128 stands for zero in the data rows.
Here are some rows, each followed by its group. Groups can overlap.
[170 114  98 161 119 126 154  94  99  77 127 184  85 119 143 185 120  64
 171 216 131 143 156 150] d
[142 114 147  86 123 101 124 211 139 126  77 156 108 172 120  53 133  31
 129 166  65 111 101  98] e
[158 140 103 184 136 115 147 131 134  89  90 172  83 119 147 124 146 102
 157 188  94 161 161 166] d
[146  97  96 120 158  75 111  99 125  70 103  76  39  93 133 178 167 125
 168 134 180 142 169 156] d
[144  81 121 144 142 163 165  37 117 101  94 162  83 104  99 201 117 147
 145 185 167 135 136 188] f
[140 103  97 171 193 114 155  69 120  74 109 130  89 113 112 168 128 111
 163 138 144 151 145 138] d
[118 133 139 147 110 135 154  67 135 126  97  99 101 104 109 164 119 206
 132  94 164 116 120 151] g
[142 113 139 131 177 127 151 159  94 160 152 155  96  93 124 132 122 102
 184 130  91 126 163 114] f
[115 139 149 105 149 104 119 143 131 188 166  86 155 104 128 105 123 108
 156  97 110 121 134 111] h
[139 153  77 155  77 109 121 133 134 141 223 136 188 127  65 136  88 221
 110  54  95 123 123  79] i
[119 139 182 103 100 196 140 148 143 149  88 132 157 177 117 107 125 121
  76 148  95 121  70 125] j
[123 120 179  97  94 149 162 157 151 165  96 175 147 172 148  83 144  59
  85 163  53 119  79 160] j
[126 132 111 119 128 113 102 170 133 127 176 106 146 139  88 131 121 122
 161 117 142 101 117  98] h
[114  85 166  82  78 103 134 153 141 118 105 149 139 171 142  90 129  82
  97 139  98 118  72 147] j
[131 116 155 163 154 109 122 101  98 119  82 136  61 108 128 123 144 139
 159 168 159 141 166 150] d
[164 111  87 175 119  98 112 154 146  72 147 153 100 129 173 108 137  72
 156 201  92 144 130 109] e
[ 74 113 131  54 175  97 104  80 170  87  88  37 186 170 149 141 175 175
  35  86 199 112  82 195] k
[112 138 130  98  46 180 130 130 134 184 136 112 194 134  64 110  69 223
 110  83 167 101 106 100] i
[101 163  93 137 114 188 138  64 122 138 174 137 201 130 121 157 110 230
  85 114 191 146 128 176] g
[151 136 157 144 123 181 151 100  89 151 151 160 109  85 116 171 128 106
 163 156 127 132 157 142] f
[123 156 180 145 166 165 170 131  58 214 140 110 118  75 140 146 124 101
 191 141 137 128 209 102] l
[129 130 138 108 104 197 129 151  95 192 179 172 177 109 133 114  97 133
 131 154 100 119 165  98] h
[138 126 138 136 194 114 114 146  78 160 184  98  92  59 107 181 114 130
 204 117 153 137 225  78] l
[118 128 173 109  59 158 141 165 141 132  95 158 141 177 133  95 123 125
  88 152  93 120  76 142] j
[141 140  68 163 224  65  72 149 103  94 191 117 146 133 187 135 142 104
 101 103 156 126 170  61] h
[126 131 141  78 131 149  97 182 143 164 175  81 167 134 129 110 123 107
 121 103 109 118 162  89] h
[132 149 103 141 124 129  92 134 107 165 171 132 150 103 123 147 107 177
 148  97 164 117 160  71] h
[110 123 164  71 132 144 137 146 125 167 163  94 162 111 113 145 122 127
 138  82 117 102 123 123] h
[119 128  74 102  71 121 117 142 148 113 189 116 174 120 126 106 105 164
 104 107 135 126 127 133] h
[111 154 137  97 105 149 121 156 110 182 147  77 180 129 128 126 112 158
 105  68 150  99 118  76] h
[120 133 100 119 119  93 110 163 146 122 150  86 158 140 129  86 130 156
 118  92  89 115  98  98] h
[100 124 183  78 120 176 153 100 124 164  59 146 125 144 148 134 147  92
 117 193 128 131 110 177] k
[ 94 123 164  99 150 105 127  85 140  94  72  90 131 173 149 144 163 132
  84 111 183 137  82 183] k
[115 117 140  56  65 159 160 112 152 175 168 124 187 112  50 177  64 212
  83  50 121 106  98 105] i
[138 109 134  93 143  48 114 198 156 127 121 146  86 149 142 114 161  61
 113 157  96 117 123  79] e
[129 107 136  94  90 108 118 161 140 140 134 117 133 134  98 118 106 152
 107 109  94  94  96  73] h
[145 122 146 154 101 205 148 133  57 177 118 133 114  77  89 147 102 135
 215 128 125 128 170 105] f
[162 122 111 180 149  56 103 183 151  94 101 186  77 136 149  95 149  73
 137 153  53 146 123  98] e
[149 128 130 154 112 141 126 173 117 149 192 160 134 112  86 118  85 125
 196 103  68 129 125  93] h
[ 96 121 216  97 126 146 144  82 132 149  31 120 141 167 125 131 148 109
  87 137 122 132  57 198] k
[123 131 144 149 142 219 179  68  65 190 157  99  97  44  99 207 104 160
 198 144 157 142 179 147] f
[134 144  54 135  61 168 100 104 152 133 202 128 198 137  87 133  79 238
  95  75 129 123 113  95] i
[ 68 141 154  64 185 116 125  67 164 122 108  54 173 148 203 133 176 111
  70 125 174 125 126 218] k
[116 114 169 115  57 143 121 144 154 110  77 135 135 169 170  87 144 102
 116 133 104 120  70 141] j
[122 143 158 137  93 205 163  71 116 156 114 119 142 120  77 161 105 215
 116 122 148 127  97 125] g
[132 138 128 132 103 111 125 145 132 160 174 118 171 135  73 115  89 184
 120  34 149 117 102  84] h
[135 124 163 118 114 107 123 162 140 150 111 104 115 124  87 134 122 132
 159  80  84 124 134 106] h
[108 164 107 163 134 190 157  24 100 125 133 133 157  92 141 185 124 248
 131 115 190 145 182 170] g
[114 174  80 103 126 126  85 177 151 157 188 106 183 143 182  75 111 134
  84  82 121 102 153  82] h
[108 137 164 110  68 153 119 147 163 113  84 173 150 187 153  88 145 110
  24 140  85 143  54 182] j
[158 112  99 147 161 152 125 118 157  66 124 160 111 136 197 145 149  41
 174 237 142 155 158 147] d
[160 142  75 179 123  90 100 103 128  53 124 153  88 117 150 144 150 146
  86 179 139 144 152 142] d
[116 111 182 100  83 183 146 111 147 141  85 183 153 171 150 105 139  79
 102 178  85 142  82 220] j
[139 146 110 206 142 141 142 100 115  82  93 149 102 142 133 140 144 135
 150 171 123 161 128 158] d
[108 122 179  92  97 146 122 115 161 116  67 125 136 175 137  85 136  87
  73 142 122 129  53 178] j
[130 134 155 151 121 153 153 101  90 154 113 137 110  98 128 154 122 160
 142 131 165 148 167 135] f
[ 81 150 180  46 122 157 152  71 151 158 122  95 199 133 110 142 111 204
  37 111 137 119 121 194] k
[149 148  86 177 114 186 134  70 133  92 140 150 114  99 123 169 128 207
 163 143 130 138 163 154] d
[117 140 170 112 187 149 154  67  88 182 148  64  99  43 110 204 134 129
 196 101 193 124 219 149] l
[157 138 121 165 122 121 143 132 118 123 148 173 112 144 124 127 130 109
 135 145  88 121 132 128] f
[125 102 204 111 111 122 137 131 131 109  13 133  65 172 161 107 169  44
  95 194 120 138  55 178] k
[121 135 129 116  98 149 136 176  90 181 167 147 189 121  96 103  97 177
 116 113 115 110 100 112] h
[138 125 118 110  88 207 163 131 103 156 157 145 154 119  89 165  83 165
 145 104 124 112 135  95] h
[125 111 156 109  80 160 126 168 123 193 139 123 137 125  90 127 106 137
 147 102 104 106  93  97] h
[ 99 150 127 100 120 161 113  81 146 140 151  88 198 116 123 149 124 244
 103  72 214 114 134 163] g
[161  99  79 211 181 130 127  75  98  80 138 127  70  95  95 179 130 142
 199 142 169 164 148 136] d
[176  99  68 181 142  47 106 193 137  73 173 164 101 134 137 106 135  80
 166 145  49 140 126  82] e
[172 152  65 207 158 109 120 164 131  76 177 178 117 156 181 116 126 133
 153 140  84 149 184  48] e
[111 126 151  93  80 117 117 151 152 151  81 112 130 150 123  94 135 117
 101 104 122 121  71 126] j
[146 124 100 185 140 114 157 107 119  52 106 163 108 161 159 130 141 111
 133 185 107 166 139 140] d
[109 128 105 116  83 133 137 101 158  92 116 108 161 134 160 104 137 166
  90 135 157 117 137 172] g
[114 128 186 101 238 119 134 121  47 214 167  72 118  46 130 167 128  68
 206  90 121 134 228 108] l
[125 140 139 113  86  95 100 190 154 134  79 137 108 166 114  67 138  93
 123 128 103 133  88 126] j
[112 144 132 108 106 106 114 153 128 169 149 126 171 121 127 116 115 151
 101  84 110  97 113 105] h
[113 115 163  95 193 106 133 126  99 171 150  99 104  74 132 140 152  91
 178 111 111 131 183 167] l
[117 150 106 142 111 190 163  33 120 114 178  93 187 106  91 165  95 236
 110  65 196 119 118 156] g
[124 164 119  90 168  98  84 186 137 168 166  59 191 139 143  89 121 138
 124  61 149 113 150  77] h
[116 137 128  74  82  98  93 191 166 155 125 122 163 171 149  93 112 105
  84  89  88 103  91  77] h
[125 120 184 112 195 160 172 113  60 198 140  80 105  49 117 208 126 129
 165 132 144 126 211 123] l
[ 96 125 114 105 122 124 129  55 151 116 183 101 204 127  84 143 110 186
  71 101 183 125 122 166] g
[135 152  90 124  86 144  79 164 142 148 187 126 202 147  74  98  89 211
  75  76  92  96 104  81] h
[158 126 155 184 106 219 176  77 103  98 117 211  94 127 134 163 132  95
 113 200 141 150 112 168] d
[121 162 153 115 104 186 133 144 110 180 162 137 163 134 141 120 126 151
 124  89  91 107 133 116] h
[116 144 184 138 176 146 175  73  84 180 136 112  96  67 136 209 129 140
 180 108 183 135 225 116] l
[155  67 101 148 141 105 134 125 127  99  75 143  60 133  91 139 139  74
 189 165 116 141  99 152] d
[ 96 136 167 100  99 134 147  66 151 116  36 103 139 159 159  97 170 156
  11 151 136 127  41 204] k
[160 137  98 217 147 129 124  90 103  85 113 178  77 121 136 158 140 147
 119 153 133 164 135 135] d
[188 102  56 190 173  96 113 162 145  74 157 203  91 143 142 125 113 119
 147 166  80 155 167  69] e
[119 113 139  88  65 170 149 141 131 127  83 136 136 160 142  92 129 116
  64 173 139 103  63 143] j
[125 127 109  94  90 139  89 171 148 143 150 162 155 150 137 116  91 126
  92 136 118 100 110  82] h
Which 5 groups are nearest to each row below, nearest first, going by the distance to the centre of the group?
[109 131 189 119 188 183 173  49 100 161  70  95  98  92 100 193 135 119
 179 137 216 144 145 147] f l d g k
[116 152  76 109 132 104 106 153 129 158 191 115 175 112 127 125 108 177
  90  59 124 117 161  82] h i g f e
[ 67 130 179  67 140 111 123  69 176 121  94  81 148 105 189 129 163 158
  49 140 161 124 117 215] k g j h d
[135 114 141 102 127  93  87 213 146 137 149 152 148 156 119  71 129  71
 132  97  44 121 103  85] e h j f d
[124 129 167  87  90 120 139 157 114 194 180 152 162  91 127 116  96 141
 134 121 109 107 152 102] h f i j l
[114 105 184  87 180 135 140 142  88 159 119 125  76  86 144 162 149  50
 186 154 135 121 177 125] l f d h e
[141 124 122 135 110  47 105 160 150 104 109 115 111 151 100 116 145 114
 136  76 108 125  94  86] h e j d f
[149 135 118 130 124 152 119 153  96 150 117 118 121 133  96 162 101 100
 146 132 112 119 147  77] h f d e l
Which 4 groups are nearest to each row below, nearest first, going by the distance to the centre of the group?
[104 161 135 102  77 126 128 160 131 166 118  97 163 127 130  98 128 170
  65  97 131  96  96 124] h j i g
[138 107 120 109 131 107 126 105 138  79  71 113  31 110 147 163 158  83
 148 197 154 130 146 124] d f e k
[114 133 123 135 124 195 144  70 133 129 146 109 173 134 111 157  98 200
 130 128 192 125 119 179] g f i h
Which 4 groups are nearest to each row below, nearest first, going by the distance to the group's nearest row?
[135 129  69 137 187 120 131 103 129  72 130 109 107 132 162 157 136  53
 146 173 144 140 149 161] d e f l
[127 135 168 144 107 182 162  67 112 145  99 126 105  98 109 166 123 153
 162 114 151 139 148 169] f g d l
[124 131 154 133  49 210 156  89 138 143 137 127 150 115  58 127  84 190
 130  93 112 120  82 159] g h i j
[144 132 171 125 115 150 161 150 121 177 142 144 120 125  99 124 115 131
 148 109  69 112 113  83] h f j g
[148 131 134 100 104 145 153 179  97 209 149 139 119  79  78 139 104 133
 176 110  84  98 149  75] h f l j
[134 129 153 109  70 170 141 129 106 162  86 174 125 124 115 153 106 109
 138 166 135 137 125 114] f k h j
[162 133  83 187 192 102  81 131 150  69 161 136 100 121 154 136 148 115
 146 117 151 150 141 100] h d e f
[ 79 117 198  58 130 157 147  87 161 117  26  95 117 153 173 120 164 107
  68 176 161 126  74 222] k j g d
Which 5 groups are nearest to each row below, nearest first, going by the average distance to the group's rows?
[186 127  17 245 171  29 101 166 152  35 158 189  89 138 152 107 133 120
 136 134  81 151 154  93] e d h f j
[180 116  14 231 162  35  71 162 153  43 127 173  62 127 140 120 135 115
 157 146 134 152 156  91] e d f h j
[135 139 123 123  88 126  93 167 134 117 140 163 135 163 134  91 125 122
 113 114 105 125  99  59] h j e i f
[109 119 142  84  55 136 143 128 162 124 101 135 122 139 109 120 134 106
  67 126  85  99  50 169] j k h g i
[120 141 144  99 141 168  90 150 120 139 136  90 110 101 129 135 135  96
 180  82 183 119 149  65] h l f d g
[117 144 121 135 124 149 100 139 112 160 182  90 191 131  88 110  96 201
 130  45 119 111 135  67] i h g f l
[109 156 140 114 142 137 135 151 129 161 192 102 189 123 102 101 111 169
 106  78 112 121 118 102] h i g j f
[121 162 149 104 181 121 100 173 101 193 185 101 157  99 135 156 128 110
 122 110 112 112 195  83] h l f e i
[116 155  95 106  99  87  79 178 140 154 153  73 162 145 102  83 105 168
 122  52 108 108 133  64] h i j g e
Which 4 groups are nearest to each row below, nearest first, going by the average distance to the group's rows?
[164 116  40 193  99  39  85 188 138  70 187 176 130 154 123 105 115 143
 117 122  93 134 141  87] e h d i
Which 5 groups are nearest to each row below, nearest first, going by the distance to the group's nearest row?
[ 84 103 143  94 129 111 137  76 169 109  61 114 145 123 156 114 153 140
  68 144 214 121  70 207] k g j d f
[105 143 110  96 137  77  94 172 145 148 132  75 137 119 143 122 154 109
 133 127 132 117 140  95] h e j l f
[148 102 107 157 206  74 143  97 139  72 110 118  83  85 155 164 150  98
 153 156 172 147 185 150] d l f e h
A new table starts here, with new groups. Each row is followed by its group. Groups can overlap.
[148 134 166 134 112  99 160 138 165  91 158 104 101 153 110 164 118 121
 168  51 146 143 176 127] A
[183 127 126 118 131 166  67 159 109  87 103 194  75  83 145 178  68 120
  95  77  60 119 146  57] B
[124  89  99 103 109 158 139 111 130 121 161 161   7  75 152 159 104 178
  78 142  66  90 157 102] B
[104 147  99 118  91  75 119 155 115 159 107  79  93 123 143 103 152 194
  84 132 158 144 163  95] C
[ 56 171  78  92  77 148 103 147 163 144  91 102 161 127 134  83 171 165
  59 165 117 128 157 173] D
[116 141 173 145 128  89 165 103 131 159 130  85 155 184 123 128 113  87
 175 165 176 164 127 121] E
[176 170 132 144 156 120  89 179 122  87 136 143  59 143 120 200 106 133
 157  37 150 113 152 132] C
[116 105  80 164 151  81 143 135  93 172 125 105  86 124 135 119 171 194
 134  97 115  92 158 197] C
[124 184  94  81  91 171 112 108  77  79  75 138 123 112 205  91 115 108
  89 107 104 137 152 108] F
[129 151  85  62  76 128 121 145 165 122 103 115  26  68 178 112  93 121
  67  94 110  74 174  69] B
[ 74 106  71  96  72 106 201 125 119 105  53 104 154  92 206  65 146 158
  83 138  96 120 150 196] F
[ 55 148 134 113 134 167 146 121 140 157 150  92 195 171 146  78 142 121
 158 200 180 172  92 172] G
[131 176  99 127 112  78 144 185 159 179 125  86  65 119 131 118 145 163
 115  82 113 107 147  83] C
[175 160 131 142 146 103 109 145  94  95 104 157  74 167  98 188  99 185
 155  40 152 129 148 117] C
[205 135  94 122 135 170  53 155 102 127  93 217 106   0 191 135  86 117
  98  91  63 110 143 116] B
[143 142 116 125 130 159 108 137 109  89 108 173 156 168  88 133 129 117
 119 144 131  95 137 125] D
[125 130  71 118 243 181 127 115  50 145  87 117 180  84 166 102 131 160
  61 158  51 158 134 144] F
[131 190 140 116 102  91 147 156 135 119  97 114  64 137  95 147 156 151
 107  92 168 143 181  93] C
[141  84 176 157 190 118 112 127 126 154 198 133 179 152  85 108 133 123
 190 128 154 165  99 131] G
[110 197 116 140 106 150 135 159  98 148 188  62 130 160 124 112 110 101
 110 147  85 149  78 165] A
[118 133 145 157 186 106 120  87 126 150 186 156 140 189 111 116 124  91
 187  83 145 167  88 114] G
[182 157 114 222 213 133  96 116  83 181 190 156 182 135 139 118 130  88
 206  94 132 178  84 204] E
[133 131  89  97 138 183  92 150  62 158 114 162 148  93 170 111 140 151
  75 157  88 127 135 174] B
[120 133 164 151 124  71 151 119 143 145 149  97 168 170 108 117 146 103
 163 135 183 151 140 127] E
[127 141  97  81 106 161 137 144  94  79  18 120  80  92 170 154 113 146
  85 124 122 135 158 131] F
[126 146 119  77 120 101 189 133 169 126 140 128  55 183 120 182 159 107
 113  78 103  34 114 139] D
[181  89 108  96 155 148 117 112 135  91 118 166  44  80 164 163  83 133
  94 114  71  82 152  80] B
[ 92 114 244 141 148  34 211  89 193 166 132  65 110 163 125 148 142 144
 171 126 151 153 142  79] E
[121 105 103 150  93 186 160 128 110 201 134 114 218 103 105  54 179 117
 129 201 132 130  72 235] H
[141 109 109 174 147 155 118 123  77 186 213  29 202 107 109  89 149 131
 136 160  91 169  86 204] A
[ 65 187 135 138 150 156 143 106  99 162 174 121 193 183 175  87 118  88
 149 161 161 159 109 160] G
[151 221  72 192 209 174  53 142  67 150 146 128 142 132 143 123 118 111
 161  36 140 134  90 187] C
[137 162 110  62  57 154 110 143 129  86 122 177  33  87 185 177 100 127
  63 131 107 108 159  71] B
[159 113  97 125 131 110 158 140 105 171  40 104 123  58 158  96 145 133
  80  78  96 138 173 112] F
[ 72 219  76 125 135 141  99 153  61 163 174  78 159 148 159  84 134 119
  93  99 126 137 123 126] C
[121  46 193 157 125  89 198  73 151 170 123 127 158 178 113 144 163 123
 186 113 124 171 134 107] E
[142 151 143 141 122  71 130 178 148  75 132 126  82 143 102 185 122 153
 159  52 173  83 133 113] C
[182 129 135 135 154 113 121 181 125  31 130 156  84 169  96 181 122 180
 159  26 136 121 144 123] C
[113  35 168 134  71 119 197  93 184 152 118 121 166 100  85 109 153 142
 121 200 162  78 117  98] H
[165  99 149 152 138 105 143 135 138 100 195 102  84 140 101 189  86 124
 153 101 131 147 118 118] A
[150 120  61 111 171 134 159 162 127 141 144 159 129 130 102 131 153 125
  96 121  91 105 126 187] D
[ 96  55 127 106  89 106 211 119 181 140  94 102 117 136 122 124 131 149
 134 162 199  77 111 117] H
[193 134 110 138 120 255  18 154  87 147 120 184 126  58 183 139 101 116
 113 152  64 145 140 111] B
[158 109 116 160 176 143  98 148 103 164 201  94 169 128 108 138 115 107
 153 139 109 166  93 154] A
[108 202  93 100 109 154 159 163 152  63 158 131  70 138 139 179 125 135
 115  97 129 105  96 178] D
[135 128  77 114 153 130 111 153 146 146 132 149 162 121  89 145 130 134
  92 122 100 109 130 161] D
[154 112 114 182 218 139  96 101 116 181 199 150 164 117 115 118 151  97
 165 162  96 186  84 205] G
[116 175 145 132 126 107 117 102  83 166 174 108 200 176 105 109 166  83
 154 158 154 176 109 100] E
[119 169 107  68 103 153 124 130 122  74  95 119 106 119 208 134 105 120
  90 118 122 142 141 113] F
[ 50 112 115 116 150  79 201  89 170 187 144  96 100 162 132  91 150 195
 157 113 151 127 154 123] G
[115 164 107 148 112 135  94 170  73 169 124 125 160 101 142  99 165 177
 111 134 112 146 139 159] C
[136 118  73 151 134 158 158 142 100 223 146  95 200  72 129  12 178 116
 129 209 127 139  94 231] H
[168 117 146 147 164 142  88 160 100 166 213  93 150 122  96 135 109 134
 147 123 114 180  94 152] A
[ 19  79 120 144 156  91 217  43 148 212 106 130 129 150 122  54 159 177
 163 151 107 152 157 202] G
[ 81 136  58  83  66 128 149  87 126 141  19 118 156  76 172  52 164 159
  53 157 106 135 167 163] F
[152 148  97  93 135 178 104 147  37 126  76 128 182 115 170 101 143 178
 104 150  83 148 153 146] F
[172 144 127 141 115 153 105 136  69 155 144 134 169 123 100 137 145 178
 120  60 110 149 124  94] C
[201 116  93 131 187 184  86 139 118 159 125 171  51  71 194 156 110 108
  93  79  58 135 129  89] B
[120  91 157 159 173 108 219  64 162 121 181 125 125 199 127 133 130 120
 198 106 145 130 116 109] G
[156 114 170 150 117 104 112 145 155  94 179 120  99 155 116 188 107  92
 176  78 156 132  94 171] A
[126  67 161 154 117 154  85 117 146 114 104 137 176 106  66 122 130 114
 143 188 181 108  81 108] H
[111 139 135  73 107 113 169 139 185 105 147 163 104 154 122 206 156 127
 111  43 124  73 138 154] D
[172 165 101 164 159 147  62 136  87  81 148 153 116 123 101 143 109 177
 146  79 165 139 121 131] C
[216 108 127  86 165 142  93 147 120  96 121 151  75  78 185 169  88 126
 127  78  88  94 139  91] B
[182  59 167 151  36 180 111 115 170 154 155 161 168  83  71 147 127 125
 134 205 133 143  74 132] H
[132 121 150 123 145 157  82 171 129  67 134 187 167 145  62 156 105 123
 132 121 136  95 132 130] D
[178 150 171 128  60 131  96 104 131 137 136  80 149 123  87 138 137 128
 130  92 157 142 136 135] A
[ 60 158 113  88  56 127 190 159 137 149 134  52 213 118 146  51 157 131
  53 183 167 136 146 149] A
[114 147 157 148 173 131  85  77 109 164 196 132 138 167  96  97 173 102
 155 151 139 176 130 108] G
[135 109 117 115 131 105 180 143 133  94 110 154  96 143  74 164 145 136
 123  94 115 105 139 163] D
[126 184 106 126 104 109 135 132 143 139 180  67 175 112 127  41 137 138
 111 186 150 154 120 178] A
[ 71 103  94  68 110  55 232  99 118  88  52 122  82 116 191 123 130 189
  89 116 104 135 202 139] F
[ 59 106 150  96  34 125 155 153 174 163  85  73 209  90 101  55 155 120
 100 244 182 121 104 152] H
[ 77  93 165 125 122 105 174  80 165 117 131 135 111 185 119 130 128 133
 190 102 147 138 122  98] G
[116 119 133  82  85 129 154 120 126  43  66 137  53 118 167 215  97 137
 100 107  99 171 133  65] F
[172 159  79 140 163 197  86 156  81 133 166 158 151 160 100 115 109 124
 124 151 109 114 132 157] D
[103 199 108 126  88 131 107 132 131 175 171  66 111 176  85  93 113 119
 115 148 122 151 122 136] A
[ 85 154 103  89  78 118 145 154 114 113  71 107 126  75 186  91 125 168
  57 148 101  89 161 152] B
[ 37  78 157 145 153  47 226  36 140 164 107 108 138 185 119  65 158 173
 164 123 151 165 111 115] G
[150 166 106 136 136 122 112 147 112  90 164 151  66 126 113 156 122 152
 147  64 105 119 143 150] C
[106 146 146 106  66 124 143  88 138 116 148  82 150 135 113 116 129 164
 129 147 169 153 126 153] A
[220 149 170 209 146 155  54 131  74 126 185 146 129 153 111 155 139 182
 114 108 101  79 125 130] C
[150  96 172 147  70 149 108 126 179 130 132 134 178 102  95 140 144 111
 122 208 167  90  46  96] H
[137  40 162 138  85 139 158 111 225 145 162 127 161  93  77 159 143 108
 116 163 144 110 105  85] H
[114 206  92 131  95 164  98 146 116 101 170 122  77 132 128 114 143 145
  81 132 133 124 145 108] C
[ 72 105 136 151 123  65 169 138 123 177  89  75 193 134 125  66 185 105
 170 151 171 171 142 142] E
Which 4 groups are nearest to each row below, nearest first, going by the average distance to the group's rows?
[151  94 189 149 174  62 141 104 255 145 158  92 101 174 112 160 130 106
 176 107 136 167 136 104] -> E G A D
[114  38 105  80 115 131 126  99 163  78 110 144  71  80 176 134  91 164
  86 152  77  87 171 100] -> B F D C
[108  89 146 145 134 159 145 114 148 102 125 137 146 108  93 151 122 107
 156 165 156  95  57 115] -> H D A G
[126 136 113 181 255 114  99  96 122 125 195 140 165 151 128 127 105  80
 214 114 132 158  83 194] -> G E A D
[116 131 137  87  83 128 169 147 170  84 167 134  73 147 122 198 155 159
 121  92 144  71 125 166] -> D C A B
[ 62 184  64  83  80 122 146 145 134 107 102  84 170 133 131  76 170 176
  77 164 114 108 164 172] -> F D A C
[118 111 171 129 164  99 145 112 153 119 164 137 121 196 101 153 135 103
 201 131 157 146  98  96] -> E G A D
[121 113 228 131 122  83 163  94 188 120 126 121  86 211 114 195 135 102
 214 114 160 142 119  71] -> E G A D
[125 173  38 162 222 199  97 127  72 143 173 137 148 146 115 121 115  98
  99 120  98 124  97 250] -> D A C G
[133 174 160 127  77  84 125 123 148 127 123 109 171 141 118 100 128 131
  63 144 138 145 145 135] -> A D E C
[107  65 139 169 167  67 152 128 154 205 107  81 173  71 141  80 174 127
 167 131 195 173 134 121] -> E G H A
[124 105  95 130 127 157 111 148  19  93  94 144 151  89 172  90 103 157
  84 171  88  76 156 107] -> F B D C
Which 5 groups are nearest to each row below, nearest first, going by the distance to the group's nearest row?
[ 83 221  79 113  99 124 117 131 108 146 110 165 120 153 121  50 157 161
  57 223 141 141 128 173] -> D A C B F
[166 171  98 111 115 115 148 146 158 110 160 123 122 135 138 146 125 123
 128  88 149  88 106 197] -> D C A F E
[145 106 122 109 134 184 112 158  84 123  93 148 112  71 173 138  93 117
  72 140  75 137 149  89] -> B F D C A
[169 168  60 154 173 205  26 133  49 147  92 187 106 106 194 116  98  80
  63 140  59 119 107 151] -> B D F C A
[142 186 133 101  98 164  56 139  53 104 151 142 107 132 123 156 130 159
 137  83 135 105 104 134] -> C D A F B
[173 109 138 108 171 126 107 120 124 110 102 202 106 102 164 166 101 121
 112  83  69 179 109  94] -> B C F D A
Which 4 groups are nearest to each row below, nearest first, going by the distance to the centre of the group?
[ 77  50 146 116  91 114 147 104 201 132  98 123 120 150 100 168 140 123
 141 139 111  99  60  90] -> H D G E
[188 144 138 131 145 185  93 125  85  59  70 176 117  88 158 151 103 121
 127  72  83 136 123  85] -> B C F D
[112 173  85 134  86 104 115 162 125 155  73 101 115  75 119  66 155 177
  73 145 118 125 157 158] -> F C D A
[ 50 189  78  65 129 159  75 152 162  82 109 109  51  85 217 158  75  85
  99  88  87  57 131 129] -> B F D C
[127 132  44 121 134 184 128 140  70 173  61 105 152  46 169  36 150 125
  79 130  53 146 146 190] -> F B D A
[172 198 122 129  77 138 101 132 107 140 110 114  71 132 109 137 195 158
 121  32 128 109 132 108] -> C D A B
[126  92 197 149 170 115 131 111 134 141 198 164 109 179  74 153 143 108
 191 103 166 153 141 114] -> G E A C
[114  73 155 132  47 110 155 121 186 171 128  83 133  99  80 146 148 127
 127 173 170 100 121 129] -> H A E D
Which 5 groups are nearest to each row below, nearest first, going by the distance to the centre of the group?
[ 55 150  69  49 105 130 176 144  90 122  56  82 186 104 200  68 144 137
  65 189 102 154 169 149] -> F D A H B
Group E spreads out most along one direction. Which 3 other groups' directions of most spread are closest to that one, closest first?
G B F
Which 4 groups are nearest to each row below, nearest first, going by the distance to the group's nearest row?
[141 120 138 108 127 167 130 143 142  60 105 174 110 149  88 181 122 139
 141 110 139  78 130 187] -> D C A F
[146 144 112 136 153 175  75 163 123  95 119 152 154 132 103 133 118 103
 128  82 123  90 128 139] -> D C A B
[ 58 157 109 127 100 210  95  98 125 187 153  92 194 138 137  61 135  67
 110 194 142 141  63 150] -> G H A E
[104  55 224 126  64 108 155 133 199 122 129 121  91 118  70 167 132 117
 125 159 206 110 103  74] -> H G E A
Which 3 other groups have their centres nearest to the centre of group F, nearest first?
B D C
Group D spreads out most along one direction. Which 3 other groups' directions of most spread are closest to that one, closest first?
F E G
Group G spreads out most along one direction. Which 3 other groups' directions of most spread are closest to that one, closest first?
E B D
Group B spreads out most along one direction. Which 3 other groups' directions of most spread are closest to that one, closest first?
G E D
Which 3 other groups have their centres nearest to the centre of group H, nearest first?
A E G
